(in the rows, 128 means zero)
One turn moves every row onto another: examples first, then more rows asked:
gim: [127 159 150 137 108 153 140 143 132 142  78 120 116 129 139 102 105 120
 101 110 100 124 124 133  85 123 110 112 119 122 138]
vala: [107 115 137 118 154 134 133 149 148 116  98 124 114 109 145 111 105 106
 110 135 124 119 163 128  87 136  85 108 123 113 131]
bog: [ 98 131 120 125 113 141 120 131 144 119  97  95 105 124 125 104 105 129
  91 125  97 137 167 121  90 124 147 101 144 129 138]
lopu: [ 88 112 163 141 134 131 114 136 129 137 108 122 148 132 120 125 102 105
 103 127 102 104 112 105 112 125 122 113 133 145 126]
govol: [ 91 116 168 142 134 131 112 140 124 136 108 121 145 129 119 129 106  97
 106 126 101 103 119 106 116 115 125 110 132 144 125]
Domaz: [146 123 133 142 116 132 136 146 124 122 121 113 101 130 140 109 146  84
  99 142 101 106 158 103 111 136 122  87 134 112 140]
vipo: [130 128 168 131  99 104 150 116 136 127  74 142 133 128 145 126 110 105
  97 135  87 118 138 122 104 103 125  97 144 129 117]
masod: [128 106 126 147 119 107 123 150 153 105 112 106 149 120 147 115  97 105
  79 132 117  98 153 118 109 102 107  85 150 138 141]
bubuz: [100 147 146 106 124 133 134 148 137 139 128 128 162 145 161 115 111 120
  95 156  97 119 134 119  98 127 127 105 141 127 149]
Vudu: [ 92 117 166 112 105 147 155 102 124 106  86 132 130 130 152 114  92 102
 100 144 106 123 148 111 105 103 113 102 132 122 134]
Puve: [137 115 176 139 125 107 135 126 139 136 109 125 156 142 141 128 128  98
  94 127 103 107 133 114 117 108 126  95 134 124 122]
Nev: [111 115 121 125 112 144 146 130 158 116 108 142 150 138 169 117 118 128
  81 139 107 118 126 112  97 134 122 113 138 134 148]
dezeg: [129 137 127 145 136 137 133 157 164 112 125 109 110 124 134 104 100  89
  78 130 110 135 123 102 107 136 129 109 129 139 142]
beb: [116 142 125 120 128 109 129 153 112 102 109 121 126 117 121 130  90 109
 114 138  97  92 153 106 122 107 116  85 122 114 111]
saka: [116 157 140 148 101 110 139 132 148 108 102 129 115 129 150 119  96 111
  82 137  91 107 142  98 124 106 114  80 158 131 167]
Gil: [118 143 115 124 119 142 160 145 147 121  98 109 114 130 135 125  83 112
  85 131 123 146 175 106 103 124 128  92 143 129 139]
pigon: [107 111 144 117 149 134 131 147 144 114  93 129 119 111 149 111 110 111
 111 130 125 121 160 132  92 132  85 108 123 104 132]
gumep: [119 140 127 116 123 112 133 160 113 105 110 122 123 115 120 131  92 108
 118 136  98  96 154 108 116 117 116  90 116 113 106]
rete: [123 110 146 146 112 116 145 132 120  99 134 120 109 130 145  99 122 118
 118 154  82 115 150  98  98 125 111  92 126 143 148]
sev: [ 92 156 145 162 129 131 130 135 124 124  96 116 114 142 132 103 111 115
 116 113  90 136 134 125 110 133 104 113 117 108 154]
niza: [116 134 144 112 140 148 112 134 156 107 119  94 105 110 130 100 110 104
  81 127 103 120 145 106 108 129 142 100 131 107 147]
muke: [ 92 162 139 160 132 134 135 133 125 121 100 111 111 146 131 104 105 108
 113 121  92 138 140 121 110 131 107 111 112 111 156]
Vin: [112 137 138 124 106  83 135 149 148 100  90 133 113 136 116 115 101 101
  96 144  95 105 128 111 104 118 118 110 159 115 156]
nabu: [125 142 131 128 122 140 151 129 140 119  89 111 161 119 143 129  74 122
  86 115  97 107 118 113 121 135 125 104 132 113 146]
bor: [130 135 152 118 128 160 135 150 142 145 105 123 131 134 150 108 130 118
  96 115 131 115 140 125  88 122 102 106 118 112 136]
Nog: [126 104 144 129 115  94 143 141 138  99 111 102 144 150 120 111 107 102
  94 139 117 109 154 114 105 114 114  99 150 109 167]
rof: [120 141 148 111 116 130 144 141 131 126 101 104 163 115 156 104  71 111
  98 147  82 120 126 138  92 127 120 108 138 127 138]
pala: [140 137 114 140 104 122 135 151 115 126  84 111  98 115 123 120 114  93
 103 134  94 106 160 120 105 131 126  89 138 117 118]
nezar: [123 115 148 144 107 120 148 138 117  99 135 121 109 135 143 101 124 114
 120 152  83 118 151 100  98 133 115  96 117 137 145]
Tof: [ 94 113 171 115 103 144 151 107 121 108  88 132 125 124 151 117  97  96
 104 144 101 125 154 112 102  98 115 101 137 130 134]

saka turns into dezeg
lopu turns into beb
And these:
Puve turns into pala
bog turns into bubuz
Tof turns into nezar

One turn moves every row onto another: examples first, then more rows asked:
vobev: [115 146 124 146 130 112 123 133 137 119 116 119 134 126 153  91 130 127
 146 116 130 120 137 129 138 153 136 132 122 129 156 151 110 136 122 101
 110 137 132 144 139 125  99 104 131 137 133 115 154 115 112 118 123 123
 121 114 144 106]
kor: [ 92 143 133 178 133 108 144 118 108 147 110 143 108 113 124 130 121 117
 140 125 122 154 166 173 136 128 115 108 148 136 124 149 164 164 130 155
 116 115 135 130 119 152 123  99 142 122 116 132 131 133 129 154 143 164
 134 104 112 113]
dip: [ 99 143 131 172 124 104 140 123 111 146 115 133 107 116 112 134 130 114
 137 117 111 147 168 167 146 132 112 109 137 133 130 147 165 157 130 157
 117 121 134 126 117 148 117  94 140 126 117 135 128 134 121 152 144 163
 129 104 100 109]
vepig: [119 147 120 156 135 111 129 133 140 112 124 116 140 135 157 103 123 132
 137 115 130 125 131 129 138 163 141 130 121 133 146 154 114 143 123 101
 103 135 138 139 140 124  92 105 118 135 128 110 155 116 113 117 123 126
 117 117 140 108]
Vusaf: [ 68 135  83 149 123 146 152  98 138 114 138 165 116 137 158 134 118 122
  99 136 122 138 147 187 146 114 153 132 110 122 142 122 142 155 133 131
 116 106 183 107 128 134 119 125 142 126 116 127 129 137 126 131 123 120
 119 117 142 119]
res: [ 93 145 129 170 130  98 143 118 111 143 106 135 104 119 117 129 121 116
 125 117 116 162 168 171 137 136 112 108 141 132 126 148 171 162 135 159
 113 114 139 125 125 151 119  94 142 121 122 134 128 135 125 154 148 155
 131 105 106 114]
daped: [ 68 137  78 159 121 148 154 104 140 105 141 169 124 140 154 130 119 117
 101 136 125 143 148 180 149 123 145 131 112 125 144 121 143 151 128 136
 118  92 177 112 119 133 133 122 143 119 118 133 146 137 125 129 127 117
 113 111 138 109]
Fut: [100 144 134 173 126 101 145 116 110 143 113 136 111 110 118 134 120 112
 122 124 111 153 172 170 138 130 111 109 145 134 121 149 164 154 130 148
 114 108 132 131 125 150 123 104 135 120 124 134 130 136 130 147 147 160
 132 106 100 110]
larib: [ 94 145 131 176 129 112 138 126 109 145 115 132 100 112 121 138 127 114
 132 118 113 154 167 163 136 139 112 111 148 135 127 140 162 152 129 157
 115 110 141 116 119 153 119  94 139 130 121 137 132 133 125 153 152 165
 127 103 105 108]
fup: [ 97 141 139 174 126 107 131 118 108 146 106 137 106 114 121 133 123 118
 130 110 115 157 173 172 139 123 106 110 149 143 127 147 156 159 123 149
 115 116 133 118 121 151 117  95 136 129 130 135 134 134 128 146 142 160
 134 105 105 106]
nav: [125 136 120 156 141 148 140 117 136 130 116 150 116 114 150 129 133 106
  97 138 145 138 170 131 133 144 145 126 161 117 155 120 131 143 131 125
 103 104 189 122 147 125 133 116 153 139 135 102 124 132 119  99 138 136
 110 127 130 129]
kodep: [ 70 140  74 149 118 148 154 102 142 105 144 162 121 135 156 126 116 124
  98 141 125 142 148 169 147 118 157 129 113 129 147 126 140 146 135 129
 124  99 177 118 123 135 124 131 147 120 122 121 143 144 123 137 120 118
 125 113 139 115]
Beme: [142 151 131 136 112  92 130 122 131 114 130 131 125 131 136  95 127 116
 130 152 144 147 177 119 136 138 133 117 127 117 145 135 151 140 142 132
  94 114 149 107 129 133 127  98 160 118 141 123 139 141 145 133 126 125
 117 122 138 129]
rovir: [117 139 112 162 145 141 130 115 134 133 116 157 118 114 152 128 131 112
  96 142 141 138 166 127 136 149 137 127 164 124 159 121 135 141 120 123
 108  99 192 129 137 130 135 119 153 132 129 110 125 137 126  97 134 129
 114 123 135 128]
geta: [ 72 129  77 148 120 147 155  99 141 110 138 167 119 141 158 129 123 117
 101 136 126 145 150 170 147 117 145 132 106 118 140 125 134 146 136 129
 112  97 184 117 130 132 125 129 144 129 114 129 133 143 126 135 129 114
 119 122 145 112]
Mavaf: [123 151 113 153 137 114 123 131 132 118 124 124 124 121 152  98 133 132
 139 110 133 116 131 132 139 159 137 141 129 131 147 154 116 137 128 111
 109 130 135 145 144 118  98  99 119 140 133 110 156 124 108 118 119 128
 120 113 136 103]
Tavar: [100 148 114 159 122 129 110 121 122 141 132 138 106 105 148 128 122 114
 106 147 114 144 190 142 143 135 152 113 135 123 159 142 153 115 126 156
 121 121 161 128  90 108 122  91 163 142 113 134 133 119 124 132 136 128
 134 121 133 137]
bapa: [ 71 135  77 151 129 150 149 100 141 104 137 167 119 137 147 129 116 117
 101 139 123 143 150 179 148 116 153 132 110 118 140 128 131 154 135 134
 123 109 175 121 120 128 123 131 150 128 114 136 141 142 121 137 118 114
 122 111 148 116]
Muzig: [ 73 139  72 154 120 148 150  99 143  95 137 166 125 133 146 128 121 128
 107 139 127 143 139 184 137 121 154 134 108 122 147 126 142 149 138 133
 115  95 179 119 122 128 120 125 143 125 114 131 134 133 123 131 120 125
 118 115 143 116]
rosu: [ 76 138  83 151 122 153 151 101 145 108 141 172 117 136 158 132 117 124
 103 136 116 140 156 175 149 118 153 134 109 126 141 121 136 156 140 129
 113  96 183 121 125 127 129 126 139 118 109 130 135 134 125 134 120 118
 115 110 144 114]
Zuvu: [105 144 117 155 121 126 106 116 120 136 131 138 107 102 148 132 117 116
 106 137 112 148 195 140 144 135 144 128 141 126 156 145 152 113 128 153
 111 120 160 127  91 120 112  95 158 131 115 134 134 119 131 141 131 123
 140 123 138 141]
lafe: [136 152 125 138 112  93 131 117 139 120 125 133 127 130 139  97 135 109
 128 142 142 151 178 115 129 146 133 127 128 121 153 128 143 136 150 136
  94 115 142 115 129 134 133 102 154 109 139 120 140 146 148 128 124 130
 114 119 137 134]
befo: [119 144 112 150 124 109 126 127 139 117 119 126 139 125 156 103 132 128
 134 104 134 118 134 133 140 162 138 139 114 128 146 154 115 138 129 112
 109 138 138 141 139 122  91 107 121 134 131 107 162 125 101 119 123 127
 119 119 138 106]
gagu: [119 146 118 155 142 112 132 132 137 110 118 122 132 134 148  88 123 126
 145 116 136 120 132 133 138 160 139 133 119 127 155 147 116 147 121 115
 106 134 141 141 144 122  95 108 120 144 137 110 155 122 107 120 123 122
 120 117 140 104]
roko: [115 148 118 147 137 110 126 131 133 113 123 118 127 117 150 100 134 129
 142 111 134 122 124 134 138 158 137 135 131 130 148 153 115 147 121 114
 105 140 142 142 143 125  98  99 120 138 131 110 156 117 108 110 120 126
 114 118 138 110]
zak: [119 142 116 150 137 110 128 128 126 119 114 118 129 133 148  97 134 136
 140 110 130 120 131 135 141 160 140 141 124 129 146 158 117 144 128 116
 105 132 140 151 148 121  92 106 128 140 133 111 155 114 111 123 111 135
 113 111 139 110]
potib: [101 142 128 177 130 104 136 117 115 145 112 135 101 115 121 126 127 120
 130 112 110 160 172 160 137 131 113 105 142 137 129 143 163 157 122 152
 121 113 138 122 120 149 121  97 137 124 122 133 131 134 122 162 144 166
 128 108 105 111]

Muzig turns into zak
vepig turns into potib
And these:
Zuvu turns into rovir
larib turns into geta
Beme turns into Tavar
bapa turns into roko
kodep turns into Mavaf
fup turns into daped
gagu turns into dip

